In the data rows, the value 128 means zero.
Every row has a hidden score. How much higher is the second row's score than the first row's in each pair? 7 means about the same, 15 much higher and 0 much lower.
[ 87  99 108  95 106  81 127 115]
[138 136 162 139 135 146 150 138] >> 3
[ 87  88  77 110  98 105 113 102]
[128 141  97  96 101  95  94 107] >> 2
[104 114  79 120  96 125 116 115]
[128  94 106 115 100  94  57  92] >> 6
[146 149 134 132 139 141 139 146]
[ 90  92  99 103 104 103 102 101] >> 13
[102 116 139 101 122 132 123 129]
[178 169 132 192 124 165 135 146] >> 0
[162 159 159 151 145 165 162 152]
[ 97 104 121  89  93  94  95  99] >> 13
[133 134 133 131 131 144 146 142]
[133 132 137 140 140 142 139 119] >> 7
[101 106 119 109 111 107 117  97]
[113 132 133 131 141 147 148 131] >> 5
[107 104 107 109 120 102 113 111]
[112 120 144 123 118 144 147 137] >> 7
[ 96  68  97  72  95  83 114 101]
[ 75  91 101  75  66  83  73  73] >> 7
[103 108  85 108 103 110 117  99]
[122 129 134 143 119 122 111 121] >> 4
[ 94 103  92 118 119 120 122 112]
[ 91 103  97  85  95 111  96 107] >> 7
[73 76 87 76 79 71 69 68]
[203 198 150 200 213 185 181 194] >> 0
[ 92 108  75  98 108 106 102  99]
[181 206 226 202 202 226 218 224] >> 0
[134 126 153 140 137 134 139 126]
[147 157 172 152 150 156 155 161] >> 4
[ 81 147 118 136  83  51 112  92]
[ 57  64 107  73  66  80  82  71] >> 14
[ 73  79  79  98 115  96 104  92]
[112 107 124 100 110  96 115 104] >> 3
[160 178 165 144 169 142 157 139]
[123 125 125 122 121 133 132 125] >> 12
[117 114 100 100  99 101 102 109]
[120 124 110 121 115 125 125 120] >> 7
[161 153 144 169 150 158 154 143]
[196 195 169 213 215 181 181 195] >> 2
[132 135 152 136 136 151 156 146]
[124 135 111 146 141 118 146 167] >> 6
[136 140 135 133 136 140 149 138]
[161 128 149 150 123 125 129 118] >> 6
[120 112 118 106 111 106 101 117]
[ 99 102  94 121  98  80  73 115] >> 8
[199 230 251 221 237 239 255 246]
[175 177 172 162 160 160 163 173] >> 11
[141 160 174 149 150 147 154 139]
[161 160 144 159 154 154 152 169] >> 5
[123 149 150 127 104 107 132  96]
[124 107 103 138 142  93 129 123] >> 8
[148 150 142 129 129 125 123 138]
[151 161 139 146 143 150 151 153] >> 7
[153 172 159 153 166 156 151 143]
[119 105 154 114  98  54 103 108] >> 10
[138 131 178 165 164 148 145 146]
[118 119 138 128 142 152 184 151] >> 10
[136 139 135 141 144 136 138 121]
[ 89  93 100  96 105  92  95  97] >> 11
[124 126 127 121 125 129 130 124]
[ 90 112 131 104 104  89  92  86] >> 9
[175 170 167 155 167 173 169 173]
[153 161 148 155 159 130 147 158] >> 8
[150 126 123 157 154 131 138 160]
[170 171 184 181 178 183 179 166] >> 5
[146 132 116 133 154 139 142 149]
[123 107 124 100 119 133 118 108] >> 10
[111 117 131 117 122 119 137 135]
[114 104 108 103 145  87 132 134] >> 7
[129 122 102 129 119 114 121 119]
[131 131 154 144 142 154 153 137] >> 7
[115 127 110 144 147 141 139 140]
[127 120 106 131 124 130 123 127] >> 7
[105  91 100  88 111  91  97 134]
[117 125 101 141 133 122 126 106] >> 6
[104 101  92 109 108 122 117 107]
[ 92  98 113 105 114  93 103  91] >> 7
[127 113 119 116 122 114 107 116]
[108 116  76 107  99  97  89 108] >> 8
[102 107 134 117 116 120 122 109]
[ 95 101  81  87  85  88  91  85] >> 8
[107 103 113 110 106 123 128 100]
[186 185 157 166 171 179 177 180] >> 0
[115 111  84 100  98 102 103 110]
[183 181 180 165 160 167 158 180] >> 0
[129 137 136 121 135 124 141 160]
[179 171 150 173 177 163 164 174] >> 3
[ 95 141  91  95 101 103 105 109]
[178 173 168 174 168 183 180 176] >> 1
[115 124 107  99 105 105 104 118]
[104 103  93  91  99 101  98 100] >> 9
[159 124 122 143 116 118 123 133]
[137 105 105 129 153 147 142  81] >> 11
[111  94  73 112 103 147 126 101]
[112 109 111 107 110  99  95 110] >> 4
[150 133 121 145 136 142 160 144]
[169 165 154 149 150 145 146 161] >> 4
[178 172 181 161 167 166 167 176]
[184 175 150 162 171 155 165 162] >> 7
[110  96  78  88 110  71  82  83]
[167 158 136 159 150 150 153 152] >> 1
[112 108  94  94 138 137 127 126]
[142 140 123 130 129 118 128 132] >> 3
[147 141 129 123  79 116  87 133]
[132 132 167 139 141 146 148 133] >> 9
[196 197 189 187 192 190 191 194]
[ 81 113  97  87 111  98 104 114] >> 15
[180 186 155 200 196 164 165 171]
[131 134 137 135 138 136 141 130] >> 13
[148 165 166 138 175 145 145 152]
[135 139 127 158 169 145 163 154] >> 9
[120 125 107 110 112 115 120 123]
[141 141 146 145 146 153 158 161] >> 5
[124 126 138 133 131 141 143 132]
[110 113 137 124 124 129 132 114] >> 8
[121 112  99 113 134 126 130 123]
[130 129 139 139 146 144 151 129] >> 6
[176 186 175 164 161 169 175 177]
[145 144 161 147 147 155 154 145] >> 11
[ 80  66  94  80 119 116 103  77]
[174 168 163 168 175 187 195 189] >> 0
[100  99 103 121 117 124 126 121]
[168 172 144 156 167 148 151 168] >> 0
[167 142 151 131 130 143 140 139]
[111 112 117 113 111 106 100  99] >> 11
[ 96  93  79 116 109 107 110  89]
[150 163 202 165 178 189 188 194] >> 0
[70 68 83 77 75 69 66 67]
[78 73 62 56 95 50 27 44] >> 6
[111 146 110 112 129 105 138 132]
[104  86 134 107  85  95 107  94] >> 11
[169 163 125 161 150 148 188 169]
[173 152 141 164 110 135 136 122] >> 7
[ 86 112  87 132 125 124 141 137]
[ 79  90 124 109  99 194 126 115] >> 11
[ 83 115  83 123  89 133  99  98]
[187 203 170 182 170 217 191 208] >> 0
[125 129 116 110 114 126 126 120]
[156 163 141 152 161 149 159 167] >> 3
[135 142 168 148 147 160 163 138]
[102 116 119 105 116 133 130 121] >> 10
[174 189 119 166 183 173 174 151]
[145 135 119 139 123 126 113 140] >> 10
[ 97  87 124  99 103 100 108  83]
[ 94  78 100  98 104  86  86  77] >> 7
[111 110 129 153 153 128  82 156]
[129 121  91  94 113 110 118 107] >> 8
[115 114 148 133 132 128 125 118]
[120 122 119 110 103 104 111 110] >> 6
[162 160 181 161 168 175 161 163]
[ 98 142 138 145 101 114 118 144] >> 10
[112 117  81 111  96 112 108  96]
[158 134 117 150 148 174 173 139] >> 5
[81 75 97 89 82 79 72 92]
[101 104 114 100 104  97  98  95] >> 5
[167 166 180 157 183 188 152 149]
[118 120  96 100  98 104 103 111] >> 11
[93 90 82 78 91 90 85 89]
[ 89  90 114  94 109  94  95  88] >> 7
[133 141 100 138 137 114 120 132]
[133 169 137 159 170 177 166 178] >> 6
[123 127 132 116 121 110 112 118]
[191 192 171 195 190 184 186 192] >> 0
[48 56 95 69 64 99 82 62]
[145 143 145 129 125 123 119 148] >> 0
[ 99  95 109 105  99 119 117  79]
[124 130  96 113 119 116 112 109] >> 3
[160 170 189 178 176 180 174 162]
[107 108 153 129 132 141 137 121] >> 13
[137 133 138 148 126 139 143 145]
[156 155 149 147 143 145 141 149] >> 5
[188 149 153 146 142 147 146 151]
[125 128 136 131 129 127 134 121] >> 12
[168 177 147 163 156 163 145 161]
[ 83  90  72  96 104  95  87  82] >> 15
[ 87 108  43 103 153 123 158 103]
[127 140 125 124 115 112 111 123] >> 1
[106  87 108 110 104 121  91 119]
[166 159 163 159 153 160 162 151] >> 1
[144 121 133 131 148 136 157 128]
[ 96  85 101  97  85  71  87  81] >> 10
[ 83  89 104  96  98  97  89  86]
[151 167 142 138 140 160 151 187] >> 0
[127 128 114 118 119 120 120 123]
[126 129 142 140 137 129 141 113] >> 7
[ 96  91 123 101 117  85  95 108]
[143 183 172 159 157 146 152 172] >> 0
[152 151 143 125 127 124 129 140]
[178 176 147 180 177 155 161 171] >> 4
[103 108 124 102 116 112 118 111]
[ 70  92 118  94 107  94  87  99] >> 9
[199 197 183 182 176 158 156 171]
[138 162 153 141 141 132 144 130] >> 13
[180 183 156 178 182 146 146 172]
[139 113 116 106 100 111 140 110] >> 14
[85 78 65 88 90 82 73 91]
[ 93 114  80 116 106 120  97 103] >> 5
[184 184 150 203 208 172 168 177]
[126  79 120 114 100 167 169  73] >> 15
[122 124 150 146 143 129 139 130]
[69 73 97 76 78 67 67 69] >> 12
[138 141 135 144 154 141 140 154]
[109 105 149 124 119 111 128 125] >> 10
[124 141  87 138  93 104 105 115]
[124 125 119 110 133 130 125 121] >> 9
[132 127 152 133 150 136 145 111]
[148 144 128 145 152 128 150 136] >> 5
[183 177 160 184 180 162 159 169]
[127 134 126 112 121 129 136 141] >> 13
[129 134 124 119 128 126 130 138]
[114 109 179 129 152 109 129 143] >> 8
[118 118 145 134 136 137 137 121]
[137 140 113 121 128 121 127 127] >> 5
[158 157 124 147 150 179 129 142]
[128 124 119 113 115 127 124 132] >> 10
[192 190 191 199 203 199 204 198]
[ 89  90  70 100 105  96  88 100] >> 15
[151 155 172 157 155 163 167 153]
[115  88 102  80 158  79 126 152] >> 11
[156 159 177 151 151 168 168 160]
[189 182 208 191 194 198 197 186] >> 4
[173 173 170 154 159 149 154 168]
[182 175 180 164 131 145 147 172] >> 6
[115 112 152 130 130 133 134 122]
[ 98  96  94 108 114 116 117 106] >> 9
[114 120 143 134 137 135 133 112]
[129 124 128 115 119 120 121 124] >> 6
[125 112 127 113 117 106 112  98]
[167 174 145 155 149 147 144 184] >> 1
[117 149 140 156 126  73 136 110]
[126 101 118  70  90 140 146 135] >> 11
[121 127 102  89 102  99  97 108]
[124 112 121 110 119 118 118 127] >> 8
[103 100 116 106  75  90  62  89]
[121 113 116 101 106 106 109 105] >> 6
[119 104 137 130 125 144 122 122]
[119 127 166 103 130 154 138  98] >> 7
[ 86  97 101  92  95  98 100  80]
[137 136 171 154 151 158 158 147] >> 2
[ 89  92  82 106 105 106 109  97]
[171 207 203 188 172 213 194 184] >> 0
[168 168 188 170 168 192 183 176]
[109  90 103  97 108 131  97 110] >> 14
[148 138 172 158 157 163 158 152]
[161 154 147 129 136 135 134 148] >> 5
[139 124 126 113 136  86 110 150]
[ 95 102 105  91 105 106  93 104] >> 12
[106 108 119 112 115 121 122 110]
[68 71 76 91 81 92 79 77] >> 11
[187 170 165 152 142 162 158 163]
[144 177 131 141 106 162 157 137] >> 10
[136  87  89 135  90 122 138 120]
[105  98 106 125 153 178  67 101] >> 9
[127 119 114  98  95  94  95 115]
[162 173 213 186 184 189 188 194] >> 3
[148 153 140 133 139 131 129 154]
[ 97 128 109 107 144 111 103 117] >> 11
[136 178 146 155 159 157 179 162]
[ 92  99 109 123  99 120 126 135] >> 13
[149 147 129 135 137 124 127 142]
[143 141 164 151 160 147 146 134] >> 8
[134 151 138 149 147 158 154 129]
[136 147 145 113 110 125 123 132] >> 6
[124 138 108 110 100  96 115 114]
[148 161 153 136 127 130 126 151] >> 4
[130 104 118 113 109 104 132 140]
[ 89 125  93 126  84 111 105  99] >> 9
[172 172 179 167 190 175 179 185]
[111 116 110 119 117 125 122 125] >> 13
[ 84 112 130 123 133 119 112 101]
[124 120 124 109 105 106 101 113] >> 4
[194 188 208 201 189 204 206 198]
[136 140 126 137 118 136 117 132] >> 12
[168 175 155 170 202 195 167 175]
[166 167 143 170 163 158 146 161] >> 7
[ 92  99 106  94 109  85  84  92]
[ 92 119 108 105  74 101 107 117] >> 6
[115 113  99 105 120  86  99  91]
[ 84 138  80 108  65 117 151  64] >> 10
[ 65  81 124 115 104 105  93 110]
[190 194 193 192 158 221 193 172] >> 0
[151 111 133 159 132 146 129 141]
[156 152 138 121 104 116 112 150] >> 4
[101  99 101  92  94  82  91  89]
[138 135 109 130 132 128 128 134] >> 3
[168 158 147 149 136 149 147 157]
[180 160 177 184 170 183 171 170] >> 7
[150 136 147 135 138 139 143 147]
[146 151 155 164 152 177 172 179] >> 7
[84 53 83 66 95 74 54 69]
[102 103 146 119 125 125 126 112] >> 4
[120 121 156 114 141 156 107 127]
[157 156 156 137 127 151 145 153] >> 3
[176 186 141 168 147 153 151 157]
[102 127 116 121 120 127 110 108] >> 14
[175 175 165 150 152 148 148 165]
[117 117  97 101 119 129  99 105] >> 14
[118 105 149 100 106 126 116  77]
[170 155 172 159 136 140 187 165] >> 0
[113 106 105 101 100  92  94 103]
[ 99 106 121  98 112 124  98 100] >> 9
[112 128 131 166 139 142 117 137]
[ 96 106  73 102 103  88  97  89] >> 9
[175 152 180 156 151 177 173 177]
[ 96  99 109  91 104  95  84  92] >> 13
[120 113  97 108 111 102 116 117]
[117 103  85  95  97  98  94  99] >> 8
[102 106 140 114 120 112 117 109]
[203 196 188 226 196 214 204 221] >> 0
[103 111  83  93 107  86  79  75]
[156 119  93  80  68  99 136 126] >> 4
[127 142  94 122 121 115 117 123]
[113  90  82 103 116 119 110  96] >> 11
[137 106 159 108 128 167 139 122]
[ 87  92  79 121 101 100 103 106] >> 9
[149 155 121 151 165 152 159 150]
[85 97 81 82 79 68 82 86] >> 13
[ 96 107 113  96 103 113 113  98]
[149 160 165 155 150 113 142 154] >> 0
[132 115 143 149 107 118 179 140]
[109 127  95  97 109  98 113 102] >> 8
